Each row has a name. Each piece below is followed by the name of the row it came from, unless a question asks for something else. Each question is about the rows just above it.

(165): [129 126 122 124 119 148]
(166): [ 91 140 124 131 117 127]
(140): [129 125 128 124 126 143]
(44): [ 15 122 101 158 133  93]
(97): [149  98  94 156 112 119]
(132): [122  93 100 158 133  15]
(137): [125 100  93 158 135  14]
[15] with -1 step of 1 on every entry: | [14]
q: [ 93 100 158] | (132)
Put [133 158 122 100  15  93] back in order: which row is it? | (132)

(153): [139 141 135 137 123 125 132 132 118 133 129 121 137 127 118 133 128 130
 135 120 125]
(48): [126 137  91 132 141 114  95  74 106  85  68 128 110  72 112 108 113 113
 131  53  77]
(133): [136 130 131 132 126 132 125 135 126 131 133 118 137 127 125 135 130 128
 131 123 124]
(54): [ 94  93  98  94  93  96  96  95  98  95 100  97  96  98  98  95  96  93
  95  99  98]
(74): [128 141  91 135 143 114  95  72 106  84  65 131 111  71 112 108 114 114
 135  49  75]
(11): [ 95  94  96  95  94  95  96  98  96  97  97  95  96  98  95  95  96  96
 134 123 127]
(138): [ 88  82 114  85  79 102  98  89 117  87 123 110 102 105 118  95  98  76
  96 111 108]
(38): [ 62  42 134  54  36  89 131 178 102 156 183  58  96 179  90 100  91  97
  51 219 168]
(177): [95 95 96 94 94 94 97 98 94 98 97 93 95 98 94 95 95 97 94 99 98]
(110): [95 94 96 95 94 95 96 98 96 97 97 95 96 98 95 95 96 96 95 98 97]
Shift each entry of [96 98 96] by +1 times 1: | [97 99 97]
[ 49  65  71  72  75  84  91  95 106 108 111 112 114 114 114 128 131 135
 135 141 143] is which row reordered? | (74)
[ 85 106  74] is which row, read backwards? | (48)
[ 65 131 111  71 112 108 114 114 135  49  75 128 141  91 135 143 114  95
  72 106  84] is which row reordered? | (74)
Which row holds [108 114]? | (74)
Which row holds this, read backwards? [133 118 132 132 125] | (153)

(121): [148 141 125 117  86 116  92 113 128 110 122 114  96  34  89 130 109 110
 103 119  59 102 140 166 142 123 143 140 157 124 125  79 107  98  84 105
 101  77 108 155 124]
(178): [144 139 126 127 111 120 115 110 133 143 125 107 145 100 106  98 147 159
  98  68  65  99 163 177 161  97 134 131 109 131 143 128 161 179 119 132
 129 111  75 134 130]
(25): [ 59  96  75  69 105 126 136 193 128  79  74  97 157 145 153 134 127  94
  83  79 105  69 116 165 132 146 156 140 106 122 105  85  98 108 140 135
  86 145 120 139 126]
(105): [101 138 104  72 103 156 179 137 143 106 103 109 126 175 135 144 146 128
 113  99 124 137 161 137 103 132 132  94 106 150 166 208 148 119  96 123
  93 121 130  74 106]
(123): [149 141 131 154 172 142 113 117 119 124 124 142 134 145 120 132  74 106
 153 146 163 173 155 127 141 122  67 108 131 143 154 170 128 140 148 165
 158 193 171 131 142]
(101): [121 160 159 154 185 147 120  90 111  85 129  95 113 163 138 122  79 103
  69  97  59 111 105  89  98 117 109 123 113 146 181 135 193 181 134 119
 130 132 145 120 113]
(98): [ 74  98 101  87 118 100 131 168 185 155 123 153 123 148 141  93  82 104
  90  98  84  94 117  91  94  84 150 164 151 138 127 144 142 166 114 146
 122  99 106 146 197]
(69): [ 56  64 103 122 138 157 124 129 126 150 107 134 107  85 113 154 114 161
 128 141 136 142  87  88  86 133 159 146 135 129 106  72  95 164 132 134
 159 126  85  91 187]
(188): [ 74  98 101  87 118 100 131 168 185 155 123 153 123 148 141  93  82 104
  90  98  84  94 117  91  94  84 150 164 151 138 127 144 142 166 114 146
 125  99 106 146 145]
q: [ 59  96  75  69 105 126 136 193 128  79  74  97 157 145 153 134 127  94
  83  79 105  69 116 165 132 146 156 140 106 122 105  85  98 108 140 135
  86 145 120 139 126] | (25)
Which row holds these entries in another order? [165 170 128 131 142 122  74 173 145 131 142 142 124 141  67 124 155 149
 120 154 131 127 113 172 140 146 163 132 154 143 158 134 148 193 106 153
 119 141 117 108 171] | (123)

(3): [ 63 139 133  95]
(80): [160  90 112 172]
(164): [94 92 91 94]
(65): [90 90 92 97]
(89): [182 110   5 165]
(29): [123 121 126 124]
(51): [179  90  98 189]
[ 95 133] is which row, read backwards? | (3)
The entry that follows [98]: | [189]
Right after [126] comes | [124]

(4): [ 61  98 116 158 161  96]
(12): [ 61 162  98  96 158 116]
(95): [139  68 123 116 166 168]
(70): [199 141  98  96 172  63]
(130): [111 140 117 170 177  96]
Move every entry of [140 117 170] by +1 step of 1. | [141 118 171]
Which row holds [170 117 140 111] read backwards? | (130)
q: [140 117] | (130)
Which row holds these entries in another order? [ 98 116  61 158  96 162] | (12)
[ 61 162  98  96 158 116] is in which row? | (12)

(68): [182 182 123 121 164]
(42): [ 66 130 157  68 117]
(94): [ 66 130 151 246 132]
(139): [133 136 180 158 113]
[182 123 121 164 182] is which row reordered? | (68)
[157 130] is which row, read backwards? | (42)

(43): [128 129  94 123  84  91  86 128  59 124 130 127  91 114 126 126 130]
(197): [128 126 142 130 155 134 184 127 221 135 127 125 163 138 130 124 137]
(160): [127 129 143 132 142 159 117 129  97 125 128 132 125 135 128 134 115]
(193): [136 127 142 130 155 134 184 127 221 135 127 125 163 138 130 124 137]
(2): [128 126 141 128 145 123 181 127 206 137 127 125 155 129 130 122 136]
(15): [127 129 105 127  93 105 115 129  53 127 130 130  90 121 128 124 117]
(187): [128 129  92 124  82  90  90 128  55 124 130 127  88 115 126 125 129]
(150): [127 129 143 132 142 159 117 129  97 125 128 132 125 135 128 128 136]
(134): [128 127 148 133 171 166 154 127 209 127 127 128 168 150 129 132 134]
(122): [129 129 105 123  95  97  84 128  78 124 129 126 103 112 125 128 134]
(37): [127 129 105 127  93 105 115 129  53 131 127 126 168 145 130 127 136]
[133] with -1 step of 1 on every entry: | [132]
Which row holds [128 126 142 130 155 134 184 127 221 135 127 125 163 138 130 124 137]? | (197)

(113): [ 27 128 105 102 115 242  64]
(18): [240  87 126 173 122 142  88]
(57): [150 126 162 125 116 172 124]
(91): [129  27 105  63 127 115 102]
(129): [127  27 115  64 129 102 105]
Put [129 127 102 105  27  64 115] back in order: which row is it? | (129)
Where do [162 125 116] appear? | (57)
q: [129  27 105  63 127 115 102] | (91)
[ 27  64 102 105 115 127 129] is which row reordered? | (129)
Which row holds [ 63 127 115]? | (91)
Put [105 102 129  64 115  27 127] back in order: which row is it? | (129)

(104): [ 88 131 114 123 144  66 132 143  65 151 136 101 160  82 155  99 139 102
 133 118  85 146 105 132 165 140 124 134 116 125  87 130 136  76  90 140]
(86): [232 107 122 124 114 136 122  92 111 135 121 122 129 187 147 136 130 122
 134 155  44 214 102 175 129 133 152 167 130 123  73 152 125  96 104 144]
(8): [222 169 133 128  53 113 145  98 135 150 154 102 139 130 114 147 124  44
 155 122 214 134  88 131 114 123 144  66 132 143  65 100 136 121 135 121]
Shift each entry of [124 134 116 125] by -1 times 1: | [123 133 115 124]
q: [116 125  87 130 136  76  90 140] | (104)
[222 169 133 128  53 113 145  98 135 150 154 102 139 130 114 147 124  44
 155 122 214 134  88 131 114 123 144  66 132 143  65 100 136 121 135 121] is in which row? | (8)
Right after [101] comes | [160]
Where do [ 88 131 114 123 144  66 132 143  65 100 136] appear? | (8)
[ 44 155 122 214 134] is in which row? | (8)
Right after [151] comes | [136]

(88): [ 81 176 128 162 151 144 144 103 153  90  87 151 142 135 110 172 115 136
 119 124 113 111 155 122 138 130 132 103  80 110 158 115 144 155 116 108
  97 201  41]
(131): [155 138 143  59 143 144 110  94 192 107 157  85 123 150 123 201 133 142
 107 120 133  99 206  45 151 133 119  76 160 172 135 116 133 142 137 181
 105 137  88]
(16): [152 119 133 128 137  78 169  56 183  86 134 142 143 101 182  90  91 153
 128 137 171  67  91 210  78 149 148 119 104 165 120 164  78 134 106 118
 176 125 117]
(124): [102  95 165 114 155 121 185 106 132 152 120 115 137  95  49 115 125  99
 231 107 111 171  86 242 107 146  81 104 143 101  83 148 106 121 164 135
 168 129 143]
(181): [164  62 142 125 167 112 140 133 127 152  40 152  91 152 120 180  80 143
 129 132 165  92 165  72 131  96 113 179 119 102 151 126 146  51 192 108
 112 126 155]
(78): [ 77 181 105 142 147 152 103 160  80 109 157  89 131 128 140 108 101 112
  81 115 139 149 135  60 136 118 131 165 144  94 154 105  91 163  60 161
  48 178  68]
(217): [104 165 219 164  78 136 106 118 176 125 117 162 124 118  55 187  94  71
 159  51 132 107 112 159 140 139 113 112 142 123 109 125 131 143  97 162
  84 170 141]
(17): [125 110 140 123 138 107 141  48 205  80 139 104 131 132 150 123  81 171
 103  77 130 106 158 101 121 143 129 151 182  27 106 167  48 121 158 125
 158 104  84]
(179): [171 102 138 141 116 155 110 117 155 126 136 125 111 121  35 173 126 102
 140 143 123 137 138 117 162  76 101 154 112 107 138 127 143 127 121 112
 145  65  95]
(169): [164 154 104  89 115  88 116 102  91  73 117 153 123 220 128 112 108   7
  92 179 148 143 167  82 137  76 130 198 141  99  98 100 167 110 139 109
 118  90  43]
(63): [127 131 105 139 158 116 112 100 111  67 144 118 126 147  89 159 139  83
 104 103 144 105 144 124 114 164 163  59 162  66 188  81 156 136 154 115
 147 138  84]
(182): [179  76 143  82 141 128 116 148  43 164  98 154 117 130 115 108 167  73
 109 198   7 167 104 153  89  92 137 102 100  99 110  90 139  91 117 220
  88 123 112]
Which row holds this, read backwards? [117 125 176 118 106 134  78 164 120 165 104] | (16)
Which row holds this, read backwards? [117 138 137 123 143 140 102 126 173] | (179)
Put [104  73 198 130 139 110 220 128 100 141 154 109  98 116 143 117 117 102
  92 137 108 115  91  76 123  82 153  90  88  89 167 164 179  43   7  99
 112 167 148] back in order: which row is it? | (182)
Where do [141  48 205  80 139 104 131 132 150] appear? | (17)
q: [150 123 201 133 142 107 120 133  99 206  45] | (131)
Right after [205] comes | [80]

